Rotation paths and how fast each direction turns (deg/step):
Each turn is a multiple of 5 degrees from 10 to 175, or 0.
Each row of a path follows its step; steps can be skipped.

step 0: 13,53,-97,-165,57,-148,-42,56,57,200,165,241,109,-77,-90,31,130,14,8,-109,-75,102,-4,-71,-142,36,-37,65,205,-64,-267,-123,-205,-16,-90,-101,-14,0,79,126,-124,78,-25,-101,-209,49,71,61,73,75,77,-206,137,59
step 2: 128,-76,138,-133,-144,11,202,97,159,240,153,-193,-12,-24,34,-38,107,-94,151,-114,55,119,-61,-8,-44,166,-199,-5,-62,70,-73,-7,-154,47,-21,123,92,81,-93,-259,83,27,109,-207,76,10,-142,114,61,126,-9,31,36,-19
step 10: -113,-34,3,83,-74,-69,117,102,76,52,-162,-172,-125,-76,-144,186,175,116,-99,17,16,-21,186,192,-93,94,-148,68,47,96,155,-2,-132,-61,-22,179,-197,-115,-55,68,11,-262,77,70,-26,84,28,-208,27,44,-64,197,77,-15
step 11: 82,83,166,37,-68,-24,297,61,31,20,-1,-48,-271,125,-12,137,-40,-55,-71,-110,-199,56,-55,30,-172,-92,-110,61,199,45,-59,80,-73,-213,-33,-61,-104,94,-78,-73,-226,58,75,62,-21,-45,9,-10,-14,-157,-136,-126,-189,107
step 17: -53,12,134,55,129,7,-152,-67,-78,-186,61,301,81,-18,99,-147,-107,47,-70,-51,87,70,-76,-100,-131,-164,-207,-61,138,91,-79,-39,-265,1,103,-4,49,65,-179,6,101,-175,-21,235,-26,-81,-139,34,156,16,-20,18,-11,61
step 20: -13,88,176,190,-6,-4,247,-9,-98,68,-134,-27,50,4,-2,-193,-181,-77,-20,102,-82,-162,-78,-391,96,-28,-14,-186,-30,146,66,-98,-116,-46,41,17,-55,-78,-37,-2,-7,39,24,69,-40,14,124,196,185,-105,115,3,-13,118
step 21: -37,-89,94,130,-149,-41,-155,29,121,107,-62,187,-23,-43,147,7,-77,61,-138,97,69,-166,-8,34,163,137,0,-58,-77,115,40,26,-63,131,8,-92,-137,-103,-241,92,213,110,58,25,276,85,22,-129,70,-194,-60,-161,105,40
step 24: -111,14,61,-46,27,-64,58,-2,-103,-49,-182,80,-68,123,154,106,-202,70,81,53,39,-140,-11,74,232,36,226,86,-32,-235,27,36,169,121,-54,34,145,-87,-133,60,96,-77,86,-212,86,-52,20,111,187,-42,48,201,7,191
Directions:
-13,23,-11,-22,41,-33,20,38,46,50,-8,-66,29,-35,-5,12,3,-13,32,-54,39,-23,38,-47,-13,33,37,-1,30,13,45,-38,7,21,45,50,18,-22,35,14,-38,-52,-21,-27,21,14,26,4,53,6,39,15,64,19	175
-26,36,-31,12,-17,34,-25,-1,-32,-44,-27,49,-4,-32,-20,-37,2,5,-10,-3,24,-7,53,-31,-5,-15,-16,24,27,-52,71,13,12,-68,-28,72,47,-8,-21,3,4,-10,64,21,-28,7,-15,17,23,-42,-2,85,2,-6	155
-16,14,47,-30,41,4,-29,-63,-9,13,23,21,75,-15,-38,30,-39,30,-22,-15,18,16,77,-6,-2,-8,-27,36,35,41,-15,4,40,25,-25,2,-3,26,2,10,50,71,1,55,9,31,17,-52,40,19,22,-30,19,-31	85
-76,-21,9,25,-1,0,-2,-2,-74,8,-16,-6,5,-27,-3,-58,18,26,-9,-40,31,-31,-33,-1,38,31,-28,-41,-24,62,48,6,46,27,-90,36,-21,18,29,21,27,-45,-37,-21,17,-13,6,-18,-50,-1,-6,-26,-9,8	130
-13,-45,-11,-47,11,44,47,-51,29,-38,-25,-62,-38,-24,14,-23,-26,8,-13,-22,-46,-30,26,-22,-43,-59,-22,-3,-16,1,-29,-27,-45,-10,-44,-31,8,10,-21,34,3,-62,-19,35,53,-3,11,-48,27,-58,-36,8,18,-13	10
21,-46,-53,-8,-19,-16,9,-27,-8,-22,-14,-23,13,29,-25,27,78,-6,-5,24,35,-69,-11,64,5,62,74,47,15,16,-2,-54,17,12,-9,-9,19,-20,-6,2,71,7,15,43,27,19,-27,-24,12,-33,10,30,-26,36	125
-1,21,34,-25,50,24,51,-50,-38,19,-14,0,-23,-7,59,-38,7,-27,-2,20,57,-10,33,2,-23,26,20,-6,-7,-62,-33,54,-39,-53,14,3,12,7,45,-11,47,10,-20,-42,55,16,-21,-20,-28,47,67,9,-32,6	65
-5,-9,-39,57,6,8,58,29,-15,16,19,-1,-21,-32,31,15,-75,64,4,-5,-40,-44,3,-20,24,44,47,4,26,41,-43,-8,-3,-30,33,41,6,73,8,-32,27,30,19,-11,-10,-42,-62,-27,6,0,-33,11,21,-41	80
